In the rows, zero is written as 128.
The rows below come in pairs that one turn or mirror swaps. Which row does each named row swap with?
j_776: [125 128 125 106  99 100 130 143 125 129 125 129 118 149 155 106 111 151
 120 116 123 157]
j_285: [135 110 124 147 124 140 142 139 103 130 127 102 133 158 146 134 100 157
 113 152 122 128]
j_382: [130 142 128 147 102 118  88 122 101 145 133 115 114 146 144 137 115 154
 109 147  93 103]
j_62: [137 140 125 138 104 144 114 117 112 169 139 106 126 132 146 126 124 143
 106 154 174 147]
j_515: [139 110 129 140 127 127 124  97 118 121 137 125 143 126 125 118 119 150
  95 129 113 153]
j_294: [140 138 137 134  95  97 133 132 131 127 113 115 140 151 143 116 122 149
 108 149 160 109]
j_52: [136 137 143 132  92 114  81 113  96 131 115  88 127 127 139  85 111 148
 109 154 146 135]
j_121: [136 132 123 146  68 107 107 129 100 146 126 127 131 147 135  94 146 159
 130 133 144 152]
j_375: [139 100 145 164 109 146  93 147 117 136 129 103 131 148 138 117 112 155
 121 139 134 140]
j_106: [131 138 132 133 110 132 150 133 118 155 111 128 130 135 153 119 110 140
 104 163 124 170]
j_908: [134 144 129 142 101 151  93 121 103 141 134 109 126 141 153 117 125 152
 117 185 104 159]
j_12: [141 128 128 137 100 113 119 119 113 113  84 107 129 137 137 132 123 152
 118 127 122 159]
j_917: [140 153 125 143 105 161 154 105 128 118 134 120 137 141 146 102 125 150
 121 138 136 123]
j_871: [142 143 130 140  92 115 108 118 109 109 148 117 127 139 147 121 123 149
 117 183 162 124]
j_502: [132 140 129 139 104 117 120 120  99 121 112 121 131 151 147 120 112 145
 112 177 127  90]
j_42: [143 139 139 143  94 129 118 121 114 105 115 110 116 146 140 110 115 148
 119 112 105 101]
j_460: [129 153 122 130  96 128 127 110 118 133 114 118 114 130 142 108 123 146
 112 104  92 118]
j_509: [127 146 117 134  95 107 103 110  91 134 148 139 109 158 133 113 129 133
  92 114 140 135]
j_688: [115 157 141 146 110 134 108 114  89 142 141 134 116 137 189 115 126 142
 106 123 144 140]
j_235: [122 142 115 134  96 134 123 132 128 119 108 111 105 144 152 133 127 149
 105 181 118 135]
j_356: [135 134 120 141 111 132 139 146  84 131 121 121 128 158 166  94  97 123
 122 137 126 147]
j_932: [135 114 132 139 141 149 132 131  90 132 121 106 114 146 156 123 113 136
 118 135 109 137]
j_824: [148 101 126 126 119 137 128 125  84 126 124 118 122 144 160 103 118 141
 115 108 127 149]
j_43: [128 155 129 134 111 140 143 125 111 114 137 129 106 166 162 103  93 142
 105 152 112 142]
j_5: [128 155 135 162 108 126 103 141  87 143 151 138 119 155 151 102 134 135
 139 149 134 151]
j_87: [133 137 128 137 105 123 116 121 114 138 142 105 110 152 149  95 125 143
 119 134 110 192]
j_315: [117 137 138 134 111 140 115 110  93 142 104 119 131 143 149 129 112 152
 119 163 171 123]
j_661: [131 140 123 127 105 137 159 120 108 154 124 115 129 136 145 115 120 158
 121 179 131 148]
j_506: [153 140 139 138  99 116 101 104 124 111 167 101 114 140 138 105 108 143
 117 123 118 148]
j_149: [135 155 114 127  89 107 123 115 133 111 123 113 128 164 129 103 124 175
 104 141 113 144]
j_225: [106 137 126 165 116 130 100 108  97 150 131 128 118 142 156 124 151 174
 102 140 138 137]
j_399: [140 132 110 118 118 102 126 124  84 147 121 125 126 147 150 106 134 122
 118 117 122 135]
j_352: [118 149 135 144  94 107  95 101 117 141 157 137 120 144 137 110 130 179
 102 131 145 130]
j_118: [140 145 117 123  83  95 125 110 123 132 140 126 129 141 114 111 123 163
 108 137 107 143]
j_530: [131 111 143 143 109 147 116 111 122 140 130  81 128 119 140 121 140 155
 121 160 122 138]
j_882: [132 147 156 154  78 131 116 122 136 119 116 103 127 144 146 106 105 160
 129 169 126 148]
j_311: [131 144 127 115 110 106 109 108  97 140 145 134 120 114 158 103 139 136
 123 134 145 161]
j_67: [134 135 154 159 112 146 131 108 110 131 130 102 117 119 167 120 128 155
 142 157 137 152]
j_396: [134 140 129 145  99 129 119 119 136 122 107 128 123 145 143 109 120 145
 112 110 173 137]
j_265: [139 139 123 137 104 149 114 120 111 173 144 111 144 139 144 122 125 153
 123 137 134 176]
j_942: [144 135 143 135  65 112 115 136 107 132 137 112 140 143 153  84 119 164
 127 121 129 156]
j_599: [129 143 136 136 107 133  90 104 104 144  99 121 110 136 143 109 112 147
 111 145 148  94]
j_196: [129 144 118 147 100 116  93 113 100 104  92 114 128 144 140 110 119 149
 118 145 100 127]
j_683: [143 138 130 143 100 123  78 115 104 116 131  97 139 151 153 140 115 150
 102 135 158 128]
j_520: [128 145 140 154  67 129 111 104 118 133 148 113 134 141 141 100 117 185
  94 149 125 131]
j_224: [137 127 125 131 100 124 133 140  85 162 125  91 120 148 168 111 116 152
 128 118 139 120]
j_410: [118 149 115 120 139 111 118 112 111 150 134 132 113 146 154 115 144 135
  97 150 118 143]
j_642: [132 136 147 138  96 131 125 126 131 135 175 119 123 145 141  97 124 146
 129 119 111 130]
j_807: [115 133 122 144 138 141 103 104 121 125 131 137 103 150 147 115 116 148
  85 152 139 147]
j_153: [123 145 137 145  98 159  97 120 119 140 135 112 101 137 157  77 130 151
 116 118 110 130]
j_150: [144 142 134 145  97 154 105 112 111 103 116 132 119 145 148 123 116 147
 119 149 109 102]
j_514: [138 120 119 151 122 117 109 132  85 147 139 133 104 168 143 112 126 137
 112 119 152 127]
j_940: [141 146 129 129  94 135  97 125 123 155 143 111 137 148 144 110  97 139
  97 123 165 122]
j_424: [126 139 128 126  97 141  93 116 101 157 140 124 125 146 144  95 105 147
 110 187 130 143]

Swapped with j_62: j_352
Swapped with j_683: j_688
Swapped with j_871: j_311
Swapped with j_118: j_661
Swapped with j_410: j_294
Swapped with j_87: j_882
Swapped with j_520: j_265

